128 stands for zero in the data rows.
Here are some points:
np.array([137, 173, 125, 143, 119, 188, 70, 62, 159, 162, 112, 182, 140, 179, 108, 140])
np.array([119, 41, 110, 161, 97, 56, 240, 171, 117, 102, 128, 15, 77, 52, 151, 159])
np.array([168, 110, 135, 114, 116, 184, 124, 133, 139, 145, 173, 110, 113, 147, 130, 118])
np.array([138, 175, 104, 140, 106, 147, 129, 97, 146, 160, 78, 203, 169, 124, 144, 139])
np.array([182, 206, 92, 93, 186, 131, 91, 53, 172, 193, 86, 255, 191, 162, 88, 140])
np.array([168, 132, 120, 115, 135, 137, 83, 152, 120, 75, 134, 163, 169, 128, 97, 117])
np.array([115, 114, 118, 135, 128, 103, 206, 102, 139, 118, 107, 77, 106, 114, 140, 175])
np.array([120, 129, 132, 118, 138, 108, 135, 156, 154, 142, 158, 113, 127, 91, 107, 144])
np.array([130, 171, 158, 70, 158, 120, 102, 72, 135, 168, 115, 196, 155, 151, 89, 145])
np.array([160, 81, 103, 140, 132, 119, 174, 165, 133, 132, 155, 121, 119, 86, 118, 136])
np.array([132, 185, 139, 47, 153, 174, 100, 82, 128, 147, 129, 211, 159, 150, 84, 166])
np.array([122, 151, 134, 92, 155, 148, 173, 101, 131, 129, 83, 193, 136, 130, 130, 121])
np.array([105, 75, 132, 105, 144, 118, 113, 158, 86, 82, 142, 95, 123, 125, 117, 122])
np.array([103, 90, 133, 190, 86, 107, 141, 189, 112, 67, 140, 42, 71, 108, 145, 93])
np.array([109, 103, 127, 179, 68, 102, 223, 179, 90, 135, 114, 48, 124, 52, 196, 70])
np.array([167, 133, 125, 99, 135, 182, 53, 73, 155, 156, 126, 181, 159, 143, 131, 162])
np.array([151, 136, 121, 119, 124, 190, 85, 115, 106, 148, 125, 175, 126, 147, 140, 83])
np.array([48, 60, 118, 139, 92, 5, 206, 138, 137, 84, 162, 23, 97, 64, 163, 143])
np.array([120, 108, 118, 163, 96, 60, 201, 161, 183, 157, 156, 78, 107, 83, 136, 129])
np.array([124, 117, 133, 172, 111, 86, 152, 163, 143, 117, 223, 19, 78, 112, 150, 122])
np.array([105, 137, 130, 141, 107, 122, 86, 133, 108, 138, 158, 134, 123, 142, 97, 128])
np.array([122, 146, 144, 132, 107, 107, 134, 141, 127, 132, 139, 97, 121, 141, 111, 111])
np.array([118, 107, 133, 137, 104, 118, 145, 174, 111, 94, 205, 68, 105, 136, 113, 83])
np.array([114, 142, 129, 129, 151, 136, 44, 113, 133, 110, 135, 182, 119, 166, 95, 88])
np.array([163, 142, 90, 151, 100, 124, 185, 107, 154, 164, 103, 134, 109, 147, 153, 164])
np.array([84, 80, 157, 197, 103, 44, 153, 182, 90, 83, 135, 0, 53, 99, 152, 95])
np.array([99, 133, 105, 97, 143, 137, 165, 93, 129, 105, 71, 222, 143, 154, 132, 145])
np.array([128, 133, 158, 136, 117, 105, 153, 121, 131, 115, 109, 99, 106, 147, 132, 140])
np.array([112, 187, 149, 97, 130, 153, 120, 95, 140, 156, 88, 167, 178, 143, 146, 136])
np.array([179, 209, 132, 88, 231, 182, 67, 48, 162, 177, 67, 255, 255, 170, 94, 120])
np.array([151, 116, 161, 91, 135, 178, 114, 81, 143, 150, 155, 157, 158, 142, 176, 156])
np.array([113, 85, 131, 160, 112, 91, 176, 174, 92, 107, 131, 4, 97, 153, 146, 137])
np.array([87, 132, 75, 125, 125, 123, 133, 67, 132, 167, 88, 209, 175, 126, 111, 147])
np.array([117, 168, 110, 118, 112, 167, 131, 74, 132, 149, 85, 223, 151, 128, 131, 139])
np.array([137, 153, 141, 108, 156, 185, 68, 109, 155, 148, 139, 182, 104, 182, 98, 144])
np.array([84, 71, 123, 191, 70, 47, 164, 243, 95, 34, 179, 0, 17, 90, 190, 124])
np.array([152, 174, 138, 155, 123, 142, 93, 124, 137, 145, 137, 152, 152, 132, 121, 117])
np.array([140, 103, 123, 142, 80, 122, 100, 169, 159, 98, 144, 98, 127, 74, 133, 114])
24 more points follow, each with its number after it:
np.array([93, 76, 137, 186, 45, 40, 190, 255, 100, 37, 203, 0, 73, 91, 176, 74]) 0
np.array([127, 131, 133, 127, 182, 175, 89, 109, 122, 147, 88, 144, 158, 162, 147, 143]) 1
np.array([125, 111, 140, 115, 149, 122, 154, 137, 136, 117, 57, 111, 145, 122, 181, 127]) 2
np.array([90, 154, 141, 115, 147, 115, 112, 152, 133, 97, 159, 75, 122, 143, 112, 159]) 3
np.array([110, 74, 115, 163, 123, 103, 161, 192, 114, 112, 166, 38, 80, 98, 151, 159]) 4
np.array([161, 178, 116, 103, 148, 198, 50, 115, 144, 161, 131, 211, 141, 170, 132, 135]) 5
np.array([117, 121, 122, 181, 147, 113, 163, 162, 73, 113, 71, 71, 88, 110, 174, 101]) 6
np.array([86, 42, 136, 108, 100, 115, 152, 178, 125, 94, 147, 48, 91, 118, 137, 150]) 7
np.array([115, 100, 114, 122, 107, 109, 125, 164, 131, 127, 140, 106, 126, 85, 156, 113]) 8
np.array([95, 91, 128, 132, 80, 144, 172, 169, 128, 128, 128, 32, 87, 113, 166, 135]) 9
np.array([155, 152, 102, 157, 101, 120, 176, 111, 121, 187, 116, 166, 154, 122, 171, 138]) 10
np.array([104, 113, 136, 120, 150, 94, 126, 146, 107, 77, 133, 69, 78, 135, 177, 123]) 11
np.array([92, 101, 127, 102, 118, 126, 158, 129, 123, 104, 149, 57, 112, 104, 137, 160]) 12
np.array([131, 114, 111, 140, 128, 162, 109, 102, 146, 139, 138, 150, 138, 141, 126, 133]) 13
np.array([117, 138, 111, 104, 146, 130, 102, 154, 110, 68, 150, 103, 98, 150, 147, 132]) 14
np.array([129, 134, 144, 145, 127, 119, 97, 109, 116, 110, 116, 163, 89, 149, 124, 87]) 15
np.array([125, 84, 151, 119, 155, 155, 130, 143, 78, 88, 98, 46, 92, 111, 145, 94]) 16
np.array([139, 88, 134, 124, 113, 136, 115, 141, 161, 84, 146, 60, 97, 94, 130, 102]) 17
np.array([100, 142, 149, 93, 88, 119, 44, 116, 117, 109, 150, 140, 175, 119, 106, 127]) 18
np.array([155, 133, 126, 110, 147, 161, 105, 96, 114, 132, 113, 158, 170, 103, 84, 120]) 19
np.array([168, 154, 127, 68, 172, 190, 54, 109, 144, 116, 132, 237, 166, 184, 100, 119]) 20
np.array([144, 121, 118, 107, 120, 157, 116, 127, 131, 103, 146, 113, 151, 108, 130, 101]) 21
np.array([109, 118, 134, 82, 125, 166, 107, 100, 134, 147, 168, 185, 144, 169, 107, 170]) 22
np.array([166, 166, 132, 100, 171, 172, 102, 85, 118, 159, 99, 225, 219, 110, 67, 140]) 23
Which two of these numbered points are nearest to each point below, ignoring the direction in which the first points spread most? Their numbers follow each, nearest first.
np.array([140, 121, 130, 153, 84, 120, 127, 150, 160, 104, 169, 144, 142, 143, 150, 112]) > 0 13
np.array([117, 91, 141, 215, 128, 80, 205, 201, 26, 136, 132, 6, 44, 113, 162, 78]) > 6 1
np.array([79, 115, 117, 124, 98, 103, 101, 145, 100, 74, 155, 76, 69, 121, 144, 141]) > 14 11
np.array([108, 85, 149, 136, 94, 66, 146, 163, 128, 83, 203, 39, 71, 119, 138, 144]) > 22 3
np.array([114, 98, 160, 173, 113, 58, 127, 185, 108, 73, 142, 47, 46, 129, 118, 93]) > 15 11
np.array([163, 210, 134, 74, 162, 180, 48, 61, 153, 196, 72, 255, 230, 171, 93, 150]) > 8 4
np.array([102, 70, 123, 146, 71, 132, 211, 222, 124, 80, 143, 0, 78, 104, 156, 108]) > 9 21
np.array([123, 152, 131, 91, 127, 196, 132, 116, 165, 188, 75, 203, 195, 165, 153, 134]) > 9 2
np.array([117, 174, 99, 62, 195, 255, 18, 55, 125, 153, 87, 255, 150, 186, 93, 134]) > 14 5
np.array([102, 94, 139, 118, 105, 123, 144, 177, 121, 79, 179, 37, 54, 118, 158, 154]) > 14 12
np.array([120, 139, 147, 119, 154, 118, 103, 145, 72, 76, 94, 98, 85, 137, 158, 132]) > 11 14
np.array([157, 114, 150, 109, 175, 171, 116, 75, 131, 178, 98, 253, 203, 83, 99, 141]) > 23 19
np.array([146, 129, 139, 147, 131, 147, 115, 139, 134, 123, 103, 134, 172, 120, 105, 102]) > 19 23
np.array([145, 124, 126, 134, 133, 107, 102, 181, 164, 115, 147, 68, 115, 91, 87, 139]) > 17 4
np.array([96, 31, 130, 152, 75, 111, 166, 190, 156, 85, 140, 15, 72, 102, 178, 130]) > 7 9
np.array([123, 100, 161, 155, 113, 87, 190, 155, 135, 124, 85, 92, 121, 84, 172, 106]) > 2 8
np.array([119, 107, 160, 154, 125, 113, 167, 118, 136, 99, 76, 100, 142, 92, 168, 97]) > 2 6
np.array([66, 88, 134, 138, 108, 74, 219, 160, 104, 98, 143, 0, 59, 105, 144, 124]) > 12 9
np.array([98, 148, 146, 151, 111, 78, 176, 107, 128, 112, 90, 117, 117, 98, 164, 115]) > 2 6
np.array([112, 109, 137, 146, 106, 74, 146, 169, 75, 70, 152, 61, 54, 145, 117, 83]) > 15 14
Now 24 new points, numbered from 0 again:
np.array([153, 98, 101, 173, 112, 101, 142, 164, 145, 150, 189, 82, 86, 128, 144, 132]) 0
np.array([155, 115, 107, 137, 145, 149, 163, 118, 108, 186, 127, 142, 107, 125, 135, 115]) 1
np.array([113, 107, 118, 156, 139, 164, 199, 145, 97, 112, 72, 143, 146, 118, 152, 102]) 2
np.array([82, 134, 161, 117, 122, 138, 113, 118, 118, 114, 153, 116, 53, 168, 138, 160]) 3
np.array([134, 142, 99, 163, 145, 113, 145, 126, 137, 137, 85, 136, 144, 129, 136, 124]) 4
np.array([164, 165, 127, 159, 142, 177, 42, 109, 95, 139, 143, 181, 130, 165, 102, 76]) 5
np.array([116, 92, 136, 189, 102, 59, 233, 209, 91, 111, 128, 0, 69, 87, 183, 132]) 6
np.array([179, 218, 111, 112, 154, 202, 45, 88, 196, 171, 92, 255, 215, 165, 104, 115]) 7
np.array([99, 149, 114, 154, 111, 92, 168, 96, 137, 132, 99, 126, 155, 131, 156, 123]) 8
np.array([145, 130, 102, 140, 119, 145, 110, 133, 163, 131, 163, 93, 90, 101, 134, 136]) 9
np.array([94, 50, 146, 150, 83, 35, 255, 182, 74, 94, 145, 0, 38, 78, 156, 114]) 10
np.array([100, 46, 137, 160, 126, 34, 237, 181, 108, 101, 164, 0, 59, 35, 153, 122]) 11
np.array([149, 124, 129, 112, 119, 144, 56, 97, 150, 108, 106, 169, 168, 145, 128, 114]) 12
np.array([138, 148, 120, 160, 109, 133, 121, 168, 133, 164, 170, 80, 101, 113, 116, 128]) 13
np.array([141, 151, 123, 77, 180, 180, 155, 100, 132, 157, 108, 223, 172, 105, 101, 173]) 14
np.array([124, 186, 98, 33, 189, 226, 0, 31, 157, 152, 99, 255, 213, 193, 114, 157]) 15
np.array([116, 65, 131, 147, 110, 115, 162, 177, 144, 99, 169, 16, 79, 89, 159, 151]) 16
np.array([151, 175, 123, 138, 165, 120, 145, 72, 111, 191, 116, 170, 182, 107, 143, 139]) 17
np.array([119, 63, 119, 125, 134, 125, 121, 167, 97, 97, 133, 86, 54, 142, 141, 125]) 18
np.array([126, 134, 154, 136, 98, 94, 98, 127, 153, 99, 167, 173, 158, 156, 111, 122]) 19
np.array([168, 164, 136, 107, 111, 158, 46, 143, 97, 145, 152, 199, 150, 140, 112, 124]) 20
np.array([143, 104, 115, 148, 127, 154, 111, 151, 122, 122, 101, 113, 148, 102, 168, 87]) 21
np.array([91, 107, 135, 176, 119, 85, 172, 189, 83, 76, 119, 0, 48, 149, 163, 110]) 22
np.array([103, 92, 154, 123, 119, 133, 149, 126, 121, 119, 123, 86, 91, 114, 96, 153]) 23
Which two of these numbered points are nearest to each point below, ignoring the direction in which the first points spread most? Their numbers follow each, nearest first.
np.array([115, 97, 117, 163, 128, 113, 188, 149, 90, 148, 72, 92, 111, 116, 165, 89]) > 2 6
np.array([102, 139, 141, 133, 120, 104, 79, 115, 130, 95, 84, 148, 148, 144, 138, 148]) > 12 4
np.array([105, 173, 133, 90, 134, 210, 59, 63, 131, 136, 74, 236, 166, 167, 92, 135]) > 23 12
np.array([101, 124, 122, 146, 122, 124, 168, 153, 71, 84, 141, 23, 72, 129, 159, 83]) > 22 18
np.array([135, 132, 125, 132, 179, 121, 165, 142, 114, 121, 90, 108, 101, 95, 152, 117]) > 6 4
np.array([112, 162, 141, 120, 124, 163, 154, 96, 155, 177, 115, 180, 151, 122, 126, 151]) > 6 8
np.array([152, 109, 108, 116, 170, 173, 152, 158, 113, 123, 118, 146, 135, 121, 96, 166]) > 14 16
np.array([183, 164, 106, 74, 183, 214, 109, 115, 101, 94, 87, 182, 175, 159, 131, 110]) > 21 18
np.array([108, 110, 165, 121, 139, 146, 145, 158, 139, 116, 157, 87, 61, 141, 129, 112]) > 3 23
np.array([107, 108, 141, 147, 87, 91, 143, 204, 73, 116, 161, 40, 106, 83, 141, 102]) > 20 13
np.array([74, 91, 118, 186, 88, 44, 224, 138, 128, 141, 103, 40, 99, 97, 168, 116]) > 8 4
np.array([137, 121, 126, 117, 123, 129, 181, 118, 88, 160, 117, 153, 165, 110, 99, 134]) > 10 14
np.array([129, 118, 105, 131, 100, 103, 123, 179, 159, 115, 216, 103, 106, 145, 116, 123]) > 0 19
np.array([147, 174, 114, 137, 127, 151, 63, 132, 146, 156, 159, 158, 119, 146, 125, 141]) > 13 9
np.array([164, 152, 128, 116, 158, 175, 82, 149, 109, 135, 163, 183, 169, 116, 66, 112]) > 20 13
np.array([179, 188, 109, 43, 204, 232, 0, 32, 144, 157, 120, 255, 207, 187, 93, 116]) > 15 12
np.array([157, 190, 160, 113, 182, 170, 32, 100, 118, 140, 103, 215, 160, 183, 108, 115]) > 5 22
np.array([70, 19, 174, 231, 54, 0, 255, 255, 85, 39, 172, 0, 0, 33, 164, 69]) > 10 11
np.array([147, 183, 119, 77, 173, 211, 17, 64, 125, 139, 141, 255, 235, 179, 80, 144]) > 15 12
np.array([122, 85, 156, 148, 84, 59, 113, 181, 108, 60, 164, 43, 79, 93, 132, 97]) > 12 19
